One turn moves every row onto another: examples first, then more rows asked:
q_940: [ 29  18   7   6   3 -10 -20 -15  13  19 -15  56 -16 -42]
q_677: [ 21  -8  54  -7  15  -7  42 -13  17 -16 -21   7   1 -22]
q_408: [ 15 -21   2   7  -1  13 -23 -11   6   7  14  39  11  -1]
q_756: [ 21 -12  29  21 -17  -5  30 -20  26 -19 -15  15  25  13]
q_562: [  3 -31 -13   6  14  -5 -26 -29  -7  10  -8  35  12  -1]
q_254: [ 46   0  -1  13 -12 -17  15 -17 -13  41 -39  20 -24 -37]
q_463: [ 33 -22  56   4  25  -1  37 -11   9  -7 -23  10   1 -24]
q_338: [ 25  47  35 -15   9  -9  13 -20 -25   5 -16  18   4 -23]
q_103: [ 37  15  -5   7 -19 -18  17 -19   0  33 -40  14 -26 -44]
q_743: [-10 -19   0 -35   8 -19  -7 -12  -9  19 -50  17  -8  22]
q_636: [ 22   8   2 -25   2  -9   9   7 -13 -19 -66  18 -27  18]
q_65: [ 38  -9   6 -19   5  -6  10  12 -19 -14 -63  23 -23  23]
q_761: [ 17 -22   6   2 -13  -2 -19 -33 -12   1  -1  33  26  19]
q_199: [ 14  -2 -22 -37  -8  -9  37   9   5  17 -13   9 -16 -13]
q_752: [ 34   7 -10   3  19 -24   9 -20  16 -39 -40 -11   0  -7]

q_636 goes to q_677
q_756 goes to q_940
Now these:
q_562 goes to q_761
q_463 goes to q_254
q_199 goes to q_752

One turn moves every row onto another: examples first, then more rows asked:
q_163: [  6  18  24  -6   2 -18 -15 -21   7  29 -61  -4 -20  13  -9]
q_32: [  0  16  17 -12   0 -21  -9 -19  -1  25 -60 -14 -21   3 -10]
q_124: [ -7 -26  -7  11  15  35 -21 -29  -6  11 -23   2  -7  -9  43]
q_193: [ 37  32   3   6  26   8  15  10  -7  -2 -11  -8 -34 -18  42]
q_292: [-23 -20  12  13  17  36 -11   4  37  13  12   2 -13  10  20]
q_561: [  5  22  48  -8  -5   4 -11   7  23  31 -36 -13 -30  22  -5]
q_462: [-10  12  29 -43   3  -8 -32 -12   9   2 -25 -26  -6  13  -6]
q_656: [ 14  10  45 -24 -15  16 -32  -2  -5  18 -41 -20 -20  10  17]
q_197: [-21 -16   1   2  42  17  -5 -27  44  12  -8   1   6  -2   9]
q_697: [  7 -17   0  47  12  12   0  18  26  17 -11   8 -10  22  42]
q_844: [ -5  13  35 -39   1  -4 -42 -13  15   4 -30 -15  -1  21   1]
q_343: [-20  25  16  -8 -10 -13 -36  -6   5  10 -48  -2 -13  34  12]
q_427: [ 45 -35   7  14  32  15  -6 -21   7  19 -12  -2  -3  -8  30]
q_397: [ -5  21  41 -12  -5  -2  -3  11  21  27 -31 -23 -32  15 -12]
q_348: [  1  19 -12  -2   2 -16 -12  36  26 -19 -16   1  14  -9  49]
q_504: [  9 -38   6   8  26  24  -5 -27  20  22 -23   0  -2 -26   9]
q_326: [ 37  30   3   0  20   7   5   7  -9   8   2  -6 -35 -16  51]
q_875: [-26 -14  -4  36   5  32  -4   1  19  20 -26   5 -12   3  39]
q_917: [  6   9  36 -25 -20  13 -25   2 -14  15 -38 -28 -25   4  14]
q_539: [ 25  -1 -26   1  14 -35 -11   8   1 -20 -16  15  -5 -17   9]
q_776: [ 29  23  13 -23  33   4   7  18  26 -21  -7 -19   6 -24  33]
q_149: [ 11 -15 -11  22  22  16 -19 -13  -1   2 -24  -1  11  11  65]
q_595: [ 28  -3 -25   4   6 -39 -10  11   8  -4 -21  18  -2 -23  16]
q_394: [ 26  27   8 -29  36  -1   0   6  26 -10  -2 -17   9 -24  43]
q_586: [ 13 -21  -4  14  47  -9  -2 -18  43   9 -16   3  21   7  17]
q_833: [ 25  17  -6   9  19 -24   6  17  20  10  17  15 -37  -3   8]
q_602: [  7 -12  13   9  37  21 -10   3  40   4  22  -5   1  26  36]
q_111: [-30  26  12 -11 -13 -14 -27   0   0   8 -43 -13 -18  29  11]
q_794: [  7  13 -10  -4   2 -10 -14  39  15 -33 -13  -1  10  -9  41]
q_625: [ 20  25 -10  14  27 -22  11  16  14  -3   9  13 -38   2   7]

q_917 goes to q_111
q_595 goes to q_326
q_292 goes to q_197
Now these:
q_427 goes to q_149
q_193 goes to q_794
q_343 goes to q_561

One turn moves every row onto another: examples first, then more rows asked:
q_754: [  1  21 -11   1 -12  -3 -22 -18  18   5  19 -42  -8  10   1  15 -29  -2
  -9  10  25]
q_681: [  0  22 -14   1 -10  -5 -17 -16  19   0  16 -42 -18  13  11   7 -28   2
 -10   8  21]
q_879: [ 13  12  17 -56  -3 -16   5   8 -16  14 -31   1 -17  21 -11  -2   5  -4
  11  -4 -41]
q_593: [ -5 -19  13 -39   5 -37  22   6 -17   0 -30  21  25 -12  -3  -3   0   4
  28 -23  -2]
q_717: [  4 -25  13 -37  10 -32  28   4 -30   4 -23  22  19 -15   0   0   1  -1
  27 -20  -8]
q_140: [ 14  27 -15 -16 -13  -8 -18 -16 -22  40  -1  -4 -26  16   2 -26 -34 -26
   3   8 -17]
q_135: [  6 -27  -3 -24  22  -5  12  -4 -26   8 -47  43  -9  -9   6  15 -38   9
  13  32   1]
q_979: [  0  -3 -19 -52 -15  -1  -1  -7  25  29 -25  37  -1  10  -5  28   2  14
 -12   3 -10]
q_75: [ 10  17  -5  -4  23   2 -20  -8 -10  37   6  38   2  26  10  -4  10 -31
 -14  -1  -9]
q_44: [  9  40 -15 -21 -16 -12 -13 -10 -15  36  -7 -10 -30  19  -8 -25 -29 -18
   5  10 -18]
q_584: [ 16  -4 -13   7   4  27 -27 -30 -30  -4  -7 -15  21 -41  -4  11 -35  -9
   1 -11   4]
q_905: [  4 -20  17 -40   9 -31  25   3 -27   7 -30  30  19 -16   5  -1   4   0
  19 -18   0]
q_237: [-12  20  -9  13   8   7 -44 -46  18  -5   0  -7  12  15 -16   2  -6 -12
  13 -11 -18]
q_876: [ -7 -24  15 -42   8 -37  29   1 -24  -3 -29  19  23  -8  -7  -5  -1   6
  19 -18   2]
q_305: [-11  21  -8   9  16  12 -36 -53  15  -9  -4  -2   3  22 -11   2 -12 -16
  15   3 -22]
q_707: [-20  17   9 -24  31   0   3  -8  -5 -27 -20   3   5 -30 -40  35 -33  16
  -2  20  14]
q_319: [ 16  13  18 -50   1 -22  11   3 -16  17 -23  -1 -16  16 -17  -5   9   0
   7  -7 -45]
q_820: [-25   1 -14 -17   4   8  32  -2   4 -32 -25  21  19 -12 -16  12 -18  19
  41  -9  24]
q_726: [ 12  19 -11   3  12   7 -18 -10  -6  38  -1  39   5  17   9 -11  21 -23
 -12   4 -13]
q_579: [ 12  34  -9 -16 -13 -15 -13  -8 -19  40  -6  -7 -21  19   4 -28 -39 -21
  -1   9 -17]
q_225: [  6  -2 -22 -44  -5  -7  -4  -6  26  22 -27  37  -8  12   4  27   9  25
  -9   6 -13]
q_451: [  2 -20  -7 -16  26 -15  14   4 -17  15 -48  41  -4 -16   5  13 -42  15
   4  29  -1]
q_716: [ -1  17 -12   8 -14 -12 -19 -12  12  13  16 -40 -14   8  13   3 -32  -5
  -5  13  24]
q_696: [ -6  14  -5   3   9  22 -40 -51  17  -5   0 -10   7  24 -18  -3 -12  -5
  12  -9 -12]
q_764: [  3   5  -5  29  19  33  22   8 -18 -20   2 -14   4  -4  10  16 -23  -2
   9  15  30]
q_277: [  6  19  15 -56  -1 -18   5  -6  -4  16 -22   4 -16  22 -22   1  10  -4
   8   0 -45]
q_690: [-21   3 -19  -4   3   9  37   7  -9 -29 -21  20  22 -11 -16   4 -13  10
  43  -6  25]
q_205: [ 15   0  -5  17  16  21 -26 -23 -39  -8  -8 -19  19 -37 -10  11 -29  -7
  -1 -10   0]
q_407: [  2 -19  -6 -18  37  -5  19  -7 -16   8 -46  41  -2  -6   1  11 -43  12
  12  32  -7]
q_612: [ 13  20  12 -58  -5 -20   8   0 -11  17 -21   1  -8  21 -26  -2   5   4
  11  -1 -42]
q_640: [ 15  26   1  -5  17   2 -14 -11  -4  37   4  38   8  11   8  -3  19 -25
 -24   5  -9]
q_97: [ -8  22  -1 -19  24   0  -3  -2  -8 -24 -31  -1  11 -31 -44  37 -34  21
   4  23  10]
q_306: [  9  34 -13 -22 -17 -10  -9  -9  -9  39  -3  -4 -33  15 -11 -28 -30 -22
  -2   4 -15]
q_483: [ 10   9   1  12   8  29 -24 -23 -38  -3 -11 -13  18 -37  -4  15 -34 -11
  -1 -16  12]
q_651: [-27   2 -11 -10   1   2  34  -1   6 -30 -20  16  21 -15 -17  13 -11   8
  45  -7  23]
q_128: [ 10  -4 -22 -52 -11  -1  -8 -13  23  24 -28  38   0   3   9  25  -3  25
  -4  -1 -12]
q_79: [ -3  24   7 -19  28  -1   1  -2  -5 -22 -20   4  18 -31 -40  45 -29   9
  -5  20  14]
q_641: [-22   7 -11  -5  -2   7  33   7 -13 -30 -15  23  20 -11 -16  14 -20  11
  44 -13  26]
q_898: [  3   5  -8  27   8  27  22  10  -8 -24   9 -23  -2   0  10  21 -12   6
   9  13  27]
q_268: [ -3   1  -5  25   8  38  21   6  -8 -18   9 -27   0  -2   6  14 -13   4
  13  14  26]
q_334: [  6   9 -11  27  10  32  22   7 -15 -21   2 -15  -1  -7  13   9 -12  -4
  13  15  33]
q_779: [  1  19 -11   6  -7 -12 -21 -18   7  12  16 -41 -18  16  12   8 -25  -9
  -2   9  29]

q_225 goes to q_726
q_681 goes to q_334
q_764 goes to q_820
Now these:
q_707 goes to q_135
q_779 goes to q_268
q_128 goes to q_640
q_898 goes to q_690

